In the rows, 128 means zero.
Named moves, each a turn or a mirror, and the order they were made in; the first pair answered
E:
[134  81  85 131  84 179 138 119  98 114 146 143 119  63  78 184 115 134
 158 132  97 136 144 131 113 139 141 155 123 135 130 140 116 135 128  91
  82 142 108 131 105 148 152] -> [131  84  84 129  75 177 140 125 100 112 153 144 127  66  80 180 113 132
 163 130  95 137 142 132 121 128 141 156 131 133 127 133 110 136 129  91
  86 139 105 123 106 139 146]
[101 132 138  59 117  96 115 132 152 126 170 152 143 122  67 145 135  92
 123  83 110 125 122 133 183  89 125 150 152  71 111  73  97 133 157 129
 171  91  78  90 135  74 127] -> [126 101 138  96 206  93 133  76 154  92  89 123  84 122 110 198 136 122
 129 118 133 165 121 106  84 182 116 121 117  92 114 175 191 114 105 129
 125 148 138 174 131 151 168]
[141 146 172 129 131  93 155 120 146 116 167 134 143 125 109  97 133 139
 119 121 121 130 136 144 146  90 137 116 103 126 123 122 131 105 154 131
 160 106  79  94 156 109 112] -> [148 127 174 141 174  95 165  95 144 103 130 120 116 131 130 115 133 153
 116 133 133 142 135 132 100 130 134 108  89 135 126 170 168  96 131 127
 138 132 102 131 156 142 131]
X:
[130 126 126 139  87 113 121 133  89 132 148 130 136 129 147  55 126 122
 120 106 103 156 164 136 177  91 118 180 128 158 145 111 128  71 150 111
 117 135 154 122 153 112  62] -> [136  81 148  90 136  88 129  98  88  93 106 122  92 116 146 152 109 122
 140  91 103 159 142 100 135 145 100 185 129 121 144 152 170  76 110 106
 102 142 151 163 134 140 117]
[118 110 117  86 117 122 131 149 143 125 161 136 139 127 103 139 111  74
 122 121 152 113 108  96 116 107 111 161 139  67  91 118 151 156 184 140
 103 124 110  92 135 129 166] -> [123 118 117  97 104 129 133 151 141 129 171 141 146 127 101 120 115  78
 121 123 151 111 111 105 121  97 117 159 141  68  93 108 143 154 189 141
 104 121 110  86 142 120 155]
[132 103 116 150 153 161 142  84 141  98 123 136  87  88 123 151 111 152
 113 140 110 141  78  85 150 114 108 118 143 111 133 122  93 158  87 114
 111  94 110 120 128 114  97] -> [136 116 107 168 136 170 137  99 142 110 133 141 104  96 126 121 114 151
 108 141 113 137  84  98 162  97 113 112 141 125 136 107  77 159 103 115
 119  94 109 103 139 105  80]
D:
[ 99 161 124 145 109 138 111 146 117 118 155 130 124 152 135 142 137 119
 112 140 127 105 110 123 147 101 157 170 139 128 123 121 107 126 112 111
 126  88 123 138 128 132 107] -> [ 86 164 118 151 123 140 114 143 125 112 154 132 128 150 131 133 132 116
 105 138 132 114 123 134 141 101 165 165 134 133 123 122 107 123 121 118
 139  93 122 141 129 132 109]
[153 157 136 141 134 130 137 171 136 137 127 131 123 132 124  83 158 134
 108 144 139 132 127 135 125 129 132 107 114 120 138 145 173 131 138 128
 113 157 141 123 153 143 105] -> [155 158 133 141 130 125 135 168 137 139 122 132 119 131 125  78 156 138
 103 146 139 129 130 135 125 129 133 106 116 124 137 148 170 131 133 124
 112 156 139 120 155 139 110]
[152 132 143 109 126 145 137 148 117 123 116 131 133 157 150 156 143 114
 140 122 103 112  93 129 136 139 128 153 129  95 125 128 149  99 131 101
 127 119 123 145 103 123 143] -> [111 133 118 135 159 142 143 138 140 100 115 114 143 169 147 136 140 111
 131 125 113 139 133 147 130 131 154 141 121 116 123 113 154  95 152 126
 151 132 114 139 101 114 152]
[164 156 133 108 137 119 125 150 133 150 116 134 132 134 126 111 179 146
 136 132 110 117 115 121 127 132 131 103 112 110 140 145 169 121 128 104
 120 141 146 123 161 158 111] -> [133 156 110 124 165 117 129 140 149 131 118 124 141 143 127  93 175 144
 131 131 123 139 136 135 121 130 147  91 107 116 138 140 168 112 146 126
 134 153 145 121 156 151 115]
K:
[142 134 131 155 112 137 132 120 104 130 134 145 118 113 157 141 104 137
 128 157 132 134 117 120 111 135 118 140 147 144 135 136 110 125 107 103
  87 152 160 147 132 136 132] -> [171 160 138 139 115 115 141 152 127 139 127 140 131 132 140  95 152 134
 117 146 133 131 121 124 119 133 133 119 122 129 131 142 136 123 124 102
  97 148 148 125 154 150 111]
[150 119 113 150 145 165  84 140 151 125 116 148 125 136 120 107  95 159
 168 123 126 149  91 120 149 117 137 116 148 116 102 190  73  91 142 136
 111 148 144 119 131 125 130] -> [162 127 116 142 147 153  85 147 160 131 113 147 129 147 115  97 109 159
 165 113 125 152  94 118 151 118 143 109 131 113 104 189  80  92 149 134
 114 139 141 112 138 130 122]
[106 157 132 164 119 152 111 147 128 130 131 134 146 144 111  80 118 115
 109 130 130 147 146 136 134  99 143 115 109 143 122 107 131 116 169 142
 127 139 129 102 130 113  96] -> [ 87 146 129 155 127 147 112 134 129 117 134 130 146 142 112  98 104 111
 114 129 125 150 153 141 132  99 144 120 119 140 122  98 123 118 172 151
 138 139 124  99 126 103 109]
[140 146 172  69 159  60 165 132 116 113 121 122 130 167 111 122 120  94
 143  96 125 114 127 125 124 122 119 143 103  49 131 124 141 136 136 119
 137  97 111  82 125 131 172] -> [103 118 169  84 151  84 158 105  79 103 125 126 122 146 126 168  75  95
 149 108 116 112 128 124 116 127 101 161 133  68 135 123 116 133 120 124
 126 100 123 104 102 121 195]

Each pair is two moves apart.
[101  89 151 138 105 151 123 106 110 130 137 114  92 101 136 194  70 131
 148 141 120 111  93 142 115 126 102 160 168 128 126 122 115 131 100 121
 112 139 130 154  84  98 166] -> [ 65 109 119 179 110 154 123 109 127 125 161 110 115 109 131 136  71 131
 131 149 129 129 138 174 126 101 128 142 161 159 129  93  98 126 137 149
 142 147 133 134  82  78 150]  D then X
[121 118 143 124  90 126 111 137 109 136 141 135 132 118 135 140 113 126
 134 129 115 121 122 137 133 122 117 144 145 132 129 111 100 135 128 129
 125 117 126 128 110 117 111] -> [152 129 143 129 113 117 118 143 113 140 112 125 122 131 145 123 150 136
 129 141 125 128 119 130 112 146 122 123 118 133 128 144 143 130 117 123
 105 132 141 144 125 151 107]  E then K
[150 103 149 113  94 147 123 119  90 144 123 145 115 116 142 182 102 131
 147 130 114 100  95 104 136 145 100 145 153 128 124 147 115 142  84  99
  95 108 137 140 129 142 131] -> [ 89 109  99 196 133 164 123  97 108 124 124 119 130 132 161 125  92 141
 123 162 136 140 150 138 118 136 132 115 137 189 138 139 115 117 124 137
 110 140 159 141 134 138 130]  D then K
[186 155 183  92 104  78 152 170 123 148 152 142 143 125 108 137  97 115
 166 108 184  98  86  90 130 105 111 149 155  93 148  62  96 118 139 132
 116  84  81 108 161 144  97] -> [109 142 147 119 151  70 152 139 152 107 157 119 154 137  94 124  76 116
 160 106 200 141 138 120 122  98 143 137 154 117 147  38  90 109 166 173
 159  97  71 101 145 121 121]  K then D
[ 84 132 107 161  82 152 113 133 116 143 189 134 155 105 133 113  97 121
 119 138 125 118 144 159 169  92 131 141 143 163 134  87  78 126 145 131
 135 116 128 102 138  91 113] -> [152 137 113 179 144 136 131 130 128 133 121 114 120 125 161  96 149 147
 110 162 143 141 141 143 104 156 138  99  88 176 139 173 161 106 119 124
 102 159 175 153 164 169 114]  E then K
[166 125 197 127 101 155 160 190 111 146 133 151 124 168 161 146 123 115
 164 112  87 116 123 113 194 129 105 123 169  54 107 107 167 139 116  91
  89 125 136 137 123 133 125] -> [ 82 107 148 147 184 135 164 142 155  87 117 117 118 181 148 153 107 114
 160 109 110 177 175 136 167 140 147  98 150  75 108 101 192 123 144 141
 128 158 126 142 100 129 163]  D then X
[ 83  82 127 102 153  31 164 108 168 101 146 106 137 115 101 112 127 143
 134  86 143 131 162 162 112 134 173  98  85 125 121 113 103  93 118 149
 179 128 114 154 121 125 142] -> [ 60  68 122 124 109  76 155  91 126 110 175 122 137  89 118 144  81 139
 140 104 127 115 151 168 129 116 145 128 125 152 131  96  54 101 104 140
 161 116 125 167  99 100 144]  K then E
[156 143 114 140 114 132 135 148 116 131 128 141 128 129 135  91 156 134
 113 122 125 118 124 125 128 118 116 129 152 127 131 132 130 133 120 123
 111 122 119 132 150 134 112] -> [154 135 126 120 108 125 135 148 112 126 135 143 122 129 127 116 150 126
 122 111 120 112 115 115 135 119 108 138 156 111 125 120 124 146 117 123
 118 113 106 125 141 130 119]  X then E
[ 99 107 136 111 135  97 123 109 121 119 144 131 127 122 112 145 121 116
 122 112 131 126 135 142 135 121 124 134 137 118 126 108 126 139 130 125
 147 127 108 125 122 115 142] -> [123  98 139 129 136 118 128 100 102 132 128 131 112 115 143 150 114 130
 124 135 130 124 124 136 111 142 113 135 135 139 134 141 132 131 112 115
 120 140 136 153 125 132 139]  E then K
[ 57  89 109 163 112 110  91 122 138 111 135 103 123 136 125 111 100 109
 136 133  83 147 155 167 114 121 149  90 101 100 109  66 107 163 118 131
 161 104 147  87 126 120 113] -> [101  82 131 162  71 137  89 119  97 137 136 122 106 113 153 134  87 116
 143 150  71 119 125 147 113 132 115 110 119 109 114  89  93 168  86 100
 120  98 177 110 126 138 100]  K then D
[ 97 118 119  79 132 106 152 143 127 124 118 123 109 122  95 135 130 109
 118 133 117 115 126 139 126 117 149 105 123 109  99 109 113 145 168 133
 133 134 104 104 127 129 159] -> [ 89 110 109 113 106 142 142 133 102 138 135 128 114 113 114 132 105 110
 115 153 110 104 125 146 135 106 134 116 141 139 105 102  89 142 166 129
 125 137 127 107 118 115 153]  K then X
[ 80 122 122 138 185 157 136 153 139 107 131 116 135 110 128 101 151 151
 115 124 116 150 153 139 111 116 156 143  87 184 145 123 169 123 128 155
 144 126 154 137  97 120 168] -> [ 77 106 136 102 191 143 137 148 136 100 128 118 125 101 113 142 145 140
 128 105 113 143 140 126 110 123 150 158  97 161 141 121 178 133 113 150
 148 119 134 143  80 121 185]  E then X
[ 95 122 110 112 172 140  76 103 134 143 103 132 139 149 125 142  79  90
  98 141 140 148 180 121 107 146 163 108 152 109 124  99 122 105 123 132
 133 144 171 120  97  96 148] -> [113 137 115 128 129 163  69 118 112 176 124 145 154 140 138 118  78  89
  93 154 133 123 171 122 130 127 147 110 163 117 128  92  94 108 121 123
 117 130 180 111 108  83 124]  K then E
